Here is a table of points, one per row:
[ 0.537  0.284 -0.462 -0.157  0.383 -1.413 -1.783  0.054 -0.431  0.366  0.237  1.174 -0.479 -1.087 -0.405  0.198  0.589  0.612  0.707 -0.689  0.896 -0.370 -0.982 -1.040]
[ 1.526  0.141 -0.175  0.761  2.273  0.237  1.177  0.526  1.559  0.988  0.124  0.781  2.011  0.328  0.993 -0.431  1.136  0.135  0.736 -1.668 -1.152 -1.272  0.344  1.893]
[-0.730 -1.322  2.005 -2.093  0.489  1.615 -0.528  1.677  0.673 -1.470 -1.402  1.613 -0.517  1.545 -0.322  0.930  0.609  0.716 -0.412  1.205 -0.234  1.850  0.058  2.155]
[ 1.915 -1.102  0.759  1.387  0.313 -1.178 -1.401 -0.942 -0.632  1.393  0.217 -1.465 -1.188  1.751 -0.178  0.212 -1.399  1.029 -0.989  1.268  1.289 -1.473  3.266  0.573]
[ 0.105  0.895  0.242 -0.272 -1.916 -0.153 -2.837  0.463 -0.155 -0.058 -0.654  0.860 -0.192  0.093 -0.994 -0.154  1.330 -0.245  0.243  0.234  0.334 -0.089 -0.004  1.561]
[ 1.252  1.916  0.952 -1.183 -0.311  0.718  1.428  1.456 -0.477  1.747 -0.306 -0.340 -0.948  0.230 -0.401  1.231  0.081 -1.396 -0.830  0.998  1.186 -0.028 -1.849 -0.436]
[-0.127  0.039  0.817  0.726 -0.041  0.943  0.224 -0.117 -1.173 -1.414 -0.210  0.695 -0.518  0.421 -0.195 -1.236  0.166 -0.509 -1.341  0.796  0.390 -1.520 -0.046 -0.796]
[ 0.489  0.116 -0.649  0.049  1.212 -0.377 -0.578 -0.293 -0.631 -0.262  0.039 -0.313  0.967 -0.097 -0.218  1.465 -0.457 -0.405 -0.342 -0.013  0.127  1.200 -0.552 -0.142]
[-0.038 -0.274  0.286  0.692 -1.668 -1.015  1.911 -2.222  2.026  0.602 -1.323  1.389  1.330  0.643 -0.164  0.034  0.158 -2.316  0.227  0.535  0.405  1.002 -0.118 -0.686]
[-0.640  0.161  0.660  0.408  0.216 -0.453  1.597 -0.393 -0.784  0.154  0.992  0.322  0.053  0.346 -0.178 -0.512  0.128 -0.805  0.361 -0.204 -0.504  0.185  0.410 -0.119]
[ 1.252  0.085 -1.176 -0.040  0.252 -1.148 -1.285 -0.507 -1.130  0.007  0.404  1.163  0.429 -1.267 -0.111  0.008  1.382  0.244  0.194 -0.124  1.076  0.905 -0.536 -0.029]
[-0.825  1.772 -1.576 -0.367  0.432  0.508  0.568  0.216  1.474 -0.322 -2.506 -1.843  0.182  0.594 -2.187 -2.642  0.711  1.233 -0.176 -0.593  1.137  0.856  1.044 -1.473]
[ 0.757 -0.237 -0.344  0.915  0.788 -1.269 -0.933 -0.742 -1.100 -0.245 -0.176  1.088  0.040 -0.658  0.220  0.497  0.221  0.676  0.491 -0.799  0.481  0.539 -0.631 -0.298]
[-2.263 -0.516  2.362 -1.244 -0.155 -0.773 -0.613 -0.203 -0.062  1.667 -0.663  1.718  0.792  0.079  0.855 -1.738 -0.803 -0.094 -0.956  0.560 -1.481 -0.524  0.088 -0.506]
[ 0.846  0.638  0.267  0.160  0.471  2.439 -0.917 -2.422  0.918  0.227  1.414 -0.783 -0.014  1.562  0.606 -1.504  2.172 -0.383 -1.349 -1.022 -0.694  0.975 -0.777 -0.370]
[-1.119  0.560  0.421  1.219 -0.777  0.752  1.198  0.100  0.565 -0.945  0.008 -0.378 -0.247  0.697  0.120  2.357 -0.877  2.834  0.763  1.018 -0.432 -1.359 -0.561 -0.569]
[-0.408  0.117 -0.456 -1.157  1.961 -1.850 -0.407  1.280  0.583 -1.778 -0.360 -1.807 -0.710 -0.553  1.482  1.021  0.020 -1.293 -3.101 -0.374  0.292  0.631 -0.787  0.581]
[-0.411 -1.682 -0.317 -3.732 -0.008  0.222  0.174 -2.720 -0.636  0.124 -2.254 -0.300  1.532  0.253 -0.442 -1.118 -0.434  0.275  0.800  0.790 -0.391 -2.063 -1.387  0.880]
[ 1.134 -2.095  1.734  0.791 -0.802 -1.811  1.191 -0.777 -0.038 -1.143  0.525 -1.354 -1.522 -1.800 -0.216 -0.774  0.814  1.364  0.794 -1.209 -0.631  0.756  0.017  0.362]
[ 0.722 -0.303 -0.717 -0.136 -0.860  1.234 -0.065  1.050 -1.014 -2.083  0.709  1.648  0.620 -0.284 -0.643 -1.467 -0.594  0.163 -1.963  1.193  0.514 -1.460 -0.384  0.029]
[-0.318  0.198  0.114  0.349  1.846  0.435  0.535 -0.096 -0.339 -0.300  0.330 -0.237  0.794  0.544 -0.490  1.255 -1.176 -0.588  0.282 -0.580 -0.820 -0.044  0.058  0.157]
[ 0.055 -0.606 -0.540  0.234  0.346 -0.219 -0.046 -0.057 -0.092  0.413 -0.116 -0.959 -0.121  0.890  0.450  1.504 -0.704  0.390 -0.196  0.168 -0.955 -0.645  0.498 -0.193]
[-0.413  0.227 -1.676  0.540  0.865 -0.701 -0.757 -0.200  0.915  0.637  0.667 -0.209 -0.805  1.670 -1.113  0.072 -1.316  1.055 -0.316 -0.109 -2.232  1.041 -1.692 -0.566]
[ 0.509  1.731  1.466 -1.330 -0.276 -0.103  1.867  1.048 -0.757  1.202  1.257 -0.032 -0.970  0.834  0.107 -0.399 -0.524 -0.585 -0.256  0.295  1.536  0.376 -1.336  0.038]
[ 0.735  2.389 -0.348 -0.688 -0.260 -0.493  0.690 -0.349 -0.022 -1.620 -0.099  1.130 -1.940 -0.330  1.279  0.442  0.023 -0.503  1.587  1.314 -1.683  0.291  2.213  0.943]
[ 0.433 -1.065  0.654 -0.056 -0.452 -0.747  0.914 -0.033 -0.163 -0.567  1.698 -1.093  0.043 -0.489 -0.088 -0.685 -0.021  0.470  1.243 -0.732 -0.355  1.446  0.125 -0.183]
[-0.967  0.772 -0.719  0.327  0.104 -0.208 -0.357 -0.495  0.705 -0.524  1.063  0.530  0.852 -0.950 -0.564  0.314 -0.106  0.236 -1.017  0.950  0.872 -1.155  0.081  0.977]
[-0.403  0.570  1.256  0.370  0.663  0.223  0.409 -0.054 -0.846 -0.152  0.189 -0.168  0.215  0.366 -0.050 -0.504  0.321 -0.610 -0.028  0.498 -0.748 -0.497  0.341 -1.164]
[ 0.085  0.155  0.906  0.826  0.615  0.645 -0.920  0.993 -0.273  0.857  0.079 -1.272  0.969 -2.371  0.545  0.083  1.878 -0.389  1.054  1.848 -0.865 -0.628  0.188 -1.144]
[-2.207 -1.591 -1.571  0.900  0.363  0.042  2.273  0.837 -2.373  0.685  1.213  0.124 -0.473 -0.517 -1.193 -0.332  0.528 -0.518  0.219 -0.130 -0.763  1.185  1.346  1.140]
[-0.450  1.985  0.750  0.682 -3.325 -0.075 -2.280  1.224 -1.098 -0.788 -1.555 -1.416  2.563  0.980 -0.413 -0.161 -0.948 -0.552 -0.192 -2.621 -1.155 -0.200  0.127  1.531]
[-0.079  0.338 -0.452  0.107 -1.161 -0.197 -0.111  0.140  0.296  0.131 -0.780  0.458 -0.226 -0.344  0.287 -0.261  0.843  1.775  0.388 -0.506  1.004  0.621  0.011 -1.015]
[-1.167 -0.591  0.141 -0.085 -0.551  1.455 -0.951 -0.676  0.324 -0.613 -0.138  1.036 -1.266 -0.297 -0.330  1.832  0.912 -1.208  0.873 -2.897 -0.516 -1.718  0.148 -1.682]
[-1.665  0.808  0.139 -0.535 -0.486 -0.525  0.325 -1.048  1.007  0.464  1.444  0.429  0.193 -0.968  0.252  0.007 -0.318 -0.011 -0.340  0.259  3.537 -1.025  0.541  1.684]
[ 0.451  0.810 -1.151  0.121 -0.422  3.378  0.487 -0.949  0.205  0.994 -1.416  0.134 -1.319 -1.620  2.071 -0.557 -1.396  1.874 -1.089 -0.327 -0.157  1.849  0.384 -0.328]
[ 1.206 -1.624 -0.302 -1.122  0.033  0.241  0.088  1.534  1.129  0.055  1.216  0.327  1.213  0.023 -1.252  1.010 -1.542 -0.530  0.179 -0.696 -0.534  0.827  1.984 -1.683]
[ 0.724 -1.084 -0.190  1.908 -0.180 -0.346  0.266  0.638  1.883  0.204 -0.464 -0.670 -1.603 -1.979 -0.970 -0.327 -0.791 -1.174  0.396  0.126 -0.651 -0.536 -1.171  1.011]
[ 0.068  0.633 -0.025 -0.045  1.263 -0.336 -0.243 -0.349 -0.289 -0.314  0.744 -0.071  0.467 -0.263  0.109  1.030 -0.624 -0.396  0.013 -0.003  1.428  0.486 -0.737  0.310]
[-0.257 -1.458 -0.806  1.264  0.512  1.196 -0.460  1.440  0.323  0.110 -0.639 -0.845  0.019  0.811  1.959 -0.951 -0.784 -0.722  2.932  0.626  1.014 -0.271 -0.620 -0.375]
[-0.313 -1.792 -2.279 -0.497 -1.749 -0.894  0.149  0.968 -0.071  1.572  0.494 -1.066 -0.227  1.216  1.785  0.253  0.790  0.152  0.409  0.616 -0.566 -0.144  0.896 -1.030]
Along one direction, these points spread out more than along any other. Take the direction at right angles to it along which they spread out most. Then take the direction at right angles to both along which they spread out most. Go by this last direction. How many in every 100 of the points above lie lower along it than each point below? Round to a whole number. More than half of the points above lie lower than the first one.
[-0.640  0.161  0.660  0.408  0.216 -0.453  1.597 -0.393 -0.784  0.154  0.992  0.322  0.053  0.346 -0.178 -0.512  0.128 -0.805  0.361 -0.204 -0.504  0.185  0.410 -0.119] 30
[ 0.068  0.633 -0.025 -0.045  1.263 -0.336 -0.243 -0.349 -0.289 -0.314  0.744 -0.071  0.467 -0.263  0.109  1.030 -0.624 -0.396  0.013 -0.003  1.428  0.486 -0.737  0.310] 70
[-0.403  0.570  1.256  0.370  0.663  0.223  0.409 -0.054 -0.846 -0.152  0.189 -0.168  0.215  0.366 -0.050 -0.504  0.321 -0.610 -0.028  0.498 -0.748 -0.497  0.341 -1.164] 38
[-1.167 -0.591  0.141 -0.085 -0.551  1.455 -0.951 -0.676  0.324 -0.613 -0.138  1.036 -1.266 -0.297 -0.330  1.832  0.912 -1.208  0.873 -2.897 -0.516 -1.718  0.148 -1.682] 80
[-0.825  1.772 -1.576 -0.367  0.432  0.508  0.568  0.216  1.474 -0.322 -2.506 -1.843  0.182  0.594 -2.187 -2.642  0.711  1.233 -0.176 -0.593  1.137  0.856  1.044 -1.473] 8
[ 0.722 -0.303 -0.717 -0.136 -0.860  1.234 -0.065  1.050 -1.014 -2.083  0.709  1.648  0.620 -0.284 -0.643 -1.467 -0.594  0.163 -1.963  1.193  0.514 -1.460 -0.384  0.029] 57
[-0.079  0.338 -0.452  0.107 -1.161 -0.197 -0.111  0.140  0.296  0.131 -0.780  0.458 -0.226 -0.344  0.287 -0.261  0.843  1.775  0.388 -0.506  1.004  0.621  0.011 -1.015] 60
[-0.127  0.039  0.817  0.726 -0.041  0.943  0.224 -0.117 -1.173 -1.414 -0.210  0.695 -0.518  0.421 -0.195 -1.236  0.166 -0.509 -1.341  0.796  0.390 -1.520 -0.046 -0.796] 50
[-1.119  0.560  0.421  1.219 -0.777  0.752  1.198  0.100  0.565 -0.945  0.008 -0.378 -0.247  0.697  0.120  2.357 -0.877  2.834  0.763  1.018 -0.432 -1.359 -0.561 -0.569] 23
[ 0.757 -0.237 -0.344  0.915  0.788 -1.269 -0.933 -0.742 -1.100 -0.245 -0.176  1.088  0.040 -0.658  0.220  0.497  0.221  0.676  0.491 -0.799  0.481  0.539 -0.631 -0.298] 88
[ 1.134 -2.095  1.734  0.791 -0.802 -1.811  1.191 -0.777 -0.038 -1.143  0.525 -1.354 -1.522 -1.800 -0.216 -0.774  0.814  1.364  0.794 -1.209 -0.631  0.756  0.017  0.362] 85
[ 1.915 -1.102  0.759  1.387  0.313 -1.178 -1.401 -0.942 -0.632  1.393  0.217 -1.465 -1.188  1.751 -0.178  0.212 -1.399  1.029 -0.989  1.268  1.289 -1.473  3.266  0.573] 78
